1.59	0.61	1.77	0.10	-5.75	0.20	-0.54	-1.55	-3.70	1.24	-2.26	-0.61	-1.73	-4.70	-1.49
0.89	0.32	0.56	0.22	-0.25	2.63	1.16	-1.42	1.18	0.88	1.98	1.75	-0.27	3.73	3.24
0.75	1.66	0.91	0.98	-1.18	-0.42	-0.36	3.18	1.06	0.84	0.91	0.48	2.12	0.07	2.81
-2.64	-0.18	-0.01	-3.23	-2.61	4.83	0.29	-2.52	0.08	0.29	0.03	-0.50	-0.43	-1.12	3.09
0.46	-4.53	-4.12	-3.69	2.35	-1.15	2.68	0.95	0.39	-3.59	0.43	4.28	-2.48	1.74	3.86
->
0.46	-4.53	-4.12	-3.69	2.35	-1.15	2.68	0.95	0.39	-3.59	0.43	4.28	-2.48	1.74	3.86
-2.64	-0.18	-0.01	-3.23	-2.61	4.83	0.29	-2.52	0.08	0.29	0.03	-0.50	-0.43	-1.12	3.09
0.75	1.66	0.91	0.98	-1.18	-0.42	-0.36	3.18	1.06	0.84	0.91	0.48	2.12	0.07	2.81
0.89	0.32	0.56	0.22	-0.25	2.63	1.16	-1.42	1.18	0.88	1.98	1.75	-0.27	3.73	3.24
1.59	0.61	1.77	0.10	-5.75	0.20	-0.54	-1.55	-3.70	1.24	-2.26	-0.61	-1.73	-4.70	-1.49

-6.00	6.64
-1.65	3.79
2.59	-3.76
->
2.59	-3.76
-1.65	3.79
-6.00	6.64

-1.37	2.85	4.54	-2.94	3.89	-4.06	-3.16	2.65
-3.49	2.72	0.55	2.84	-1.74	0.25	1.26	3.20
-5.14	2.70	0.47	3.46	-1.35	0.31	1.43	3.01
-2.64	4.45	4.79	-1.41	4.12	-5.54	-4.48	4.02
-4.40	4.78	5.86	-0.79	4.84	-5.85	-2.73	4.51
-3.97	3.22	0.10	3.38	-2.91	-0.04	2.18	2.46
-1.76	3.26	5.15	-1.89	3.74	-5.11	-2.71	2.09
->
-1.76	3.26	5.15	-1.89	3.74	-5.11	-2.71	2.09
-3.97	3.22	0.10	3.38	-2.91	-0.04	2.18	2.46
-4.40	4.78	5.86	-0.79	4.84	-5.85	-2.73	4.51
-2.64	4.45	4.79	-1.41	4.12	-5.54	-4.48	4.02
-5.14	2.70	0.47	3.46	-1.35	0.31	1.43	3.01
-3.49	2.72	0.55	2.84	-1.74	0.25	1.26	3.20
-1.37	2.85	4.54	-2.94	3.89	-4.06	-3.16	2.65

3.33	-1.58	-0.37
-2.57	0.05	1.08
5.82	0.36	-2.13
-6.20	-4.08	-2.42
-6.60	1.74	-1.08
4.50	1.87	1.61
-3.26	1.32	1.61
-1.62	2.33	-2.44
->
-1.62	2.33	-2.44
-3.26	1.32	1.61
4.50	1.87	1.61
-6.60	1.74	-1.08
-6.20	-4.08	-2.42
5.82	0.36	-2.13
-2.57	0.05	1.08
3.33	-1.58	-0.37

-5.19	3.33	5.23	-4.95	4.10	3.79	-0.33	4.78	-3.44	-3.09	4.29	4.42	-5.90
3.15	-5.99	-2.00	3.00	-4.20	-4.53	0.66	-5.59	4.01	4.86	-2.62	-3.52	2.65
->
3.15	-5.99	-2.00	3.00	-4.20	-4.53	0.66	-5.59	4.01	4.86	-2.62	-3.52	2.65
-5.19	3.33	5.23	-4.95	4.10	3.79	-0.33	4.78	-3.44	-3.09	4.29	4.42	-5.90

0.67	2.60	0.55	-0.94	3.64	4.81	2.07	-1.59
4.40	1.70	-1.97	0.40	-0.95	-2.48	5.78	-0.92
-1.71	5.36	-5.21	3.84	0.59	-3.98	-1.09	5.41
2.99	2.05	3.07	1.21	-6.24	0.39	-1.10	-3.00
1.12	1.66	-3.18	0.71	4.60	-1.06	-0.55	-2.77
-4.93	2.77	3.11	2.73	-1.08	1.08	1.57	0.29
-4.45	-2.98	2.31	-6.50	6.44	-1.72	-1.20	-0.04
1.95	-2.08	-1.54	-2.87	0.35	4.33	-2.41	-2.10
3.12	0.41	-0.29	5.68	0.97	-2.29	0.32	0.33
4.68	0.59	0.89	-0.02	-1.31	-2.35	5.50	-4.14
-4.89	-2.28	-1.56	2.66	-0.52	-2.03	-5.90	2.45
0.03	1.89	0.60	-2.66	-0.88	-3.05	-3.23	0.93
->
0.03	1.89	0.60	-2.66	-0.88	-3.05	-3.23	0.93
-4.89	-2.28	-1.56	2.66	-0.52	-2.03	-5.90	2.45
4.68	0.59	0.89	-0.02	-1.31	-2.35	5.50	-4.14
3.12	0.41	-0.29	5.68	0.97	-2.29	0.32	0.33
1.95	-2.08	-1.54	-2.87	0.35	4.33	-2.41	-2.10
-4.45	-2.98	2.31	-6.50	6.44	-1.72	-1.20	-0.04
-4.93	2.77	3.11	2.73	-1.08	1.08	1.57	0.29
1.12	1.66	-3.18	0.71	4.60	-1.06	-0.55	-2.77
2.99	2.05	3.07	1.21	-6.24	0.39	-1.10	-3.00
-1.71	5.36	-5.21	3.84	0.59	-3.98	-1.09	5.41
4.40	1.70	-1.97	0.40	-0.95	-2.48	5.78	-0.92
0.67	2.60	0.55	-0.94	3.64	4.81	2.07	-1.59

3.37	3.38	-2.20	1.92	0.28
0.19	-0.16	-1.88	1.98	2.72
1.79	0.76	-3.11	2.43	4.19
3.86	3.78	-3.49	2.44	0.56
1.11	1.39	-3.12	3.56	3.68
1.31	0.64	-2.43	3.57	4.49
-4.58	-3.98	5.00	-5.27	-3.80
->
-4.58	-3.98	5.00	-5.27	-3.80
1.31	0.64	-2.43	3.57	4.49
1.11	1.39	-3.12	3.56	3.68
3.86	3.78	-3.49	2.44	0.56
1.79	0.76	-3.11	2.43	4.19
0.19	-0.16	-1.88	1.98	2.72
3.37	3.38	-2.20	1.92	0.28

2.20	-3.63	4.35
2.54	-4.03	4.72
0.26	0.20	-1.12
-1.79	1.73	-0.89
-4.26	5.18	-4.49
3.46	-4.63	4.84
-4.56	5.87	-5.53
4.46	-5.46	4.87
3.83	-4.86	4.75
-1.53	1.63	-0.67
->
-1.53	1.63	-0.67
3.83	-4.86	4.75
4.46	-5.46	4.87
-4.56	5.87	-5.53
3.46	-4.63	4.84
-4.26	5.18	-4.49
-1.79	1.73	-0.89
0.26	0.20	-1.12
2.54	-4.03	4.72
2.20	-3.63	4.35
---
-1.31	-3.24	3.65
-1.85	0.57	-0.26
6.22	-3.75	3.09
-1.16	1.32	-1.27
2.54	-1.08	0.33
-1.86	1.26	-1.66
->
-1.31	3.65
-1.85	-0.26
6.22	3.09
-1.16	-1.27
2.54	0.33
-1.86	-1.66

3.93	2.22	2.26	-4.47
5.21	-2.39	2.48	-2.68
-0.85	-1.10	1.53	5.13
5.62	2.90	-4.39	2.38
3.57	-3.76	-5.94	-4.56
3.35	1.92	0.39	-1.37
-2.24	-4.53	-0.22	-4.14
0.71	3.67	3.07	4.90
1.57	2.54	-3.54	4.11
->
3.93	2.26
5.21	2.48
-0.85	1.53
5.62	-4.39
3.57	-5.94
3.35	0.39
-2.24	-0.22
0.71	3.07
1.57	-3.54

6.25	-2.96	-3.48	1.60
2.97	4.16	-3.48	-2.74
-4.74	-5.49	-3.48	2.81
1.90	-1.47	-3.48	-2.26
0.14	-1.26	-3.48	0.17
->
6.25	-3.48
2.97	-3.48
-4.74	-3.48
1.90	-3.48
0.14	-3.48

1.95	3.57	2.51	1.34	2.75	1.17	4.64	0.52	1.54	0.64	2.41
1.56	3.09	1.68	2.28	2.60	1.36	3.05	0.91	2.38	1.47	4.17
0.09	1.00	1.29	0.85	0.81	0.41	1.42	0.21	1.09	0.14	0.41
0.21	2.68	2.67	1.46	2.07	0.60	2.03	1.16	1.71	0.71	0.98
0.88	3.35	3.46	1.81	3.64	2.09	6.50	0.58	2.69	1.89	6.44
->
1.95	2.51	2.75	4.64	1.54	2.41
1.56	1.68	2.60	3.05	2.38	4.17
0.09	1.29	0.81	1.42	1.09	0.41
0.21	2.67	2.07	2.03	1.71	0.98
0.88	3.46	3.64	6.50	2.69	6.44

1.06	-1.39	-4.89	0.27	2.28	-1.62	-4.14	2.36	-0.58	-3.46	-2.68	0.10	4.30	1.52	-3.10	-1.75
0.38	-1.37	-2.62	-0.10	-2.86	0.77	1.06	2.00	-5.69	2.83	-0.64	-0.51	2.01	0.10	-4.52	4.75
->
1.06	-4.89	2.28	-4.14	-0.58	-2.68	4.30	-3.10
0.38	-2.62	-2.86	1.06	-5.69	-0.64	2.01	-4.52

-1.34	-1.34	-0.64	0.36	-0.75
-1.19	-1.19	0.56	2.29	-0.24
-1.23	-1.23	-0.16	0.26	-0.50
3.52	3.52	0.56	-2.89	1.01
0.35	0.35	-0.01	-0.85	0.37
-1.44	-1.44	-0.46	0.61	-0.63
1.45	1.45	-0.37	-2.06	0.14
-0.98	-0.98	0.10	1.31	-0.13
-1.49	-1.49	-0.83	1.35	-0.60
5.26	5.26	1.77	-3.03	2.71
->
-1.34	-0.64	-0.75
-1.19	0.56	-0.24
-1.23	-0.16	-0.50
3.52	0.56	1.01
0.35	-0.01	0.37
-1.44	-0.46	-0.63
1.45	-0.37	0.14
-0.98	0.10	-0.13
-1.49	-0.83	-0.60
5.26	1.77	2.71

-0.36	2.14	0.57	0.08	1.58	-1.49	-0.60	1.69
0.36	-1.99	-0.63	1.09	-0.22	0.63	-0.25	-0.55
1.23	-0.76	0.88	-0.44	0.56	-0.75	-2.29	0.14
1.70	-1.94	-0.34	0.71	3.17	-0.50	-1.69	0.08
-0.52	0.00	1.33	0.75	-2.03	-1.19	-1.32	0.20
-0.53	-0.20	-0.76	1.21	1.66	-0.52	-0.41	0.02
-0.67	-1.10	-1.11	0.39	1.35	-0.22	-0.56	-0.41
1.55	-1.25	0.09	-1.27	-3.86	0.95	-0.71	-0.69
-2.50	-1.57	-2.61	2.24	3.10	-0.32	1.00	2.57
-4.53	0.16	-1.55	1.66	5.31	-0.96	0.73	1.52
1.03	-1.49	1.37	-0.75	-1.02	-0.77	0.48	-2.18
->
-0.36	0.57	1.58	-0.60
0.36	-0.63	-0.22	-0.25
1.23	0.88	0.56	-2.29
1.70	-0.34	3.17	-1.69
-0.52	1.33	-2.03	-1.32
-0.53	-0.76	1.66	-0.41
-0.67	-1.11	1.35	-0.56
1.55	0.09	-3.86	-0.71
-2.50	-2.61	3.10	1.00
-4.53	-1.55	5.31	0.73
1.03	1.37	-1.02	0.48
